Each path below is one point turned by a fixed rotation once a step. After each direction that follows a path, write how fast that rotation turns it, in degrees each step (0 if it stays still).
Each turn is a multiple of 5 degrees from 10 to 175, or 0.
Each row of a path follows its step; steps can be skipped.
path 1
step 0: -.24; -.02; -.11; -.06; -.34; .08; .07; -.12; -.10; -.27; .01; -.18; .09; .26; .02; -.17; .21; -.12; .03; .08; .08; .16; .06; -.27; -.01; .06; .06; .19; -.30; .04; -.22; .27; .07; -.01; .06; -.23
step 1: .03; -.05; .27; .13; -.02; -.15; -.15; .02; -.25; .04; .04; -.12; -.06; .08; -.07; -.15; .14; -.33; -.13; .36; -.01; -.12; -.05; -.22; .17; .30; -.08; -.04; .03; .03; -.17; -.03; .21; -.11; -.08; -.37
step 2: -.09; -.02; -.11; -.32; -.10; .19; -.12; -.25; -.45; -.06; .00; -.05; .20; .10; .18; -.16; .26; -.29; .07; .08; -.08; .00; .22; -.02; .07; .05; -.02; .13; -.24; .12; .14; .11; .08; -.16; -.02; -.13
step 3: .05; .19; .05; -.22; -.03; -.17; .05; .05; -.20; .03; .19; -.08; -.15; .11; .11; -.06; .30; -.20; -.30; -.02; -.03; .03; .02; -.02; -.11; .39; -.23; .07; .03; -.22; -.36; .09; .03; -.07; -.04; -.25
step 4: .03; -.04; -.11; -.25; -.12; .02; .05; -.29; -.11; -.10; -.10; -.07; .19; -.10; -.04; .05; .24; -.11; .08; .29; .09; .20; .00; -.25; .10; .44; -.08; .07; -.25; .00; .08; -.02; .07; -.16; .29; -.16
step 5: -.03; .04; .06; -.20; -.06; .13; -.26; -.18; -.10; .08; .11; .00; .01; -.16; .11; -.03; .06; -.25; -.42; .13; .03; -.17; -.07; -.17; .02; .19; -.47; -.03; -.04; .10; -.20; .20; .09; .08; -.05; -.05
step 6: .13; -.10; -.21; -.18; .01; .03; -.02; .02; -.06; .04; .07; -.29; .31; -.06; .02; -.18; .10; -.11; -.05; .16; -.20; .16; .33; -.25; .05; .28; -.16; .19; -.33; -.16; -.08; .08; -.07; -.11; -.07; .09
step 7: .19; .29; -.13; .01; -.26; .15; -.18; .01; -.20; .06; .20; .02; .04; -.10; .00; -.09; -.02; -.22; -.28; .08; .17; .01; .02; -.17; -.03; .29; -.04; -.25; -.23; .00; -.37; -.13; .07; .10; .14; -.11
step 8: .19; .11; -.05; -.20; -.05; .10; -.13; -.06; .09; -.19; -.12; .04; .15; .12; -.02; .01; -.20; -.19; -.02; .25; -.07; .01; .30; -.06; .21; .34; -.24; -.04; -.31; -.08; .08; .17; .27; -.23; -.09; .02
step 9: -.02; .11; .05; -.18; -.26; -.11; -.22; -.10; -.18; .30; .30; -.03; -.11; -.04; .17; -.03; -.21; -.13; -.23; .04; .19; .25; .07; -.17; -.11; -.01; -.16; .00; -.34; -.12; -.15; .12; .10; -.15; -.10; -.05
.06; .09; -.05; -.06; -.08; .02; .14; .01; .01; -.12; .02; .08; .00; .10; -.09; .02; -.03; .00; -.01; -.07; -.04; .01; .01; .02; -.07; .08; .00; -.04; .02; -.02; -.02; -.06; -.03; .03; .09; -.03 -> 90
.04; .08; -.07; .10; .00; .02; -.15; .07; -.08; -.01; .00; -.03; -.03; .09; .04; -.03; -.02; -.04; .04; -.03; .00; -.02; .12; .08; -.01; .03; .07; -.02; .02; -.04; .07; -.03; .09; -.02; -.01; -.07 -> 60
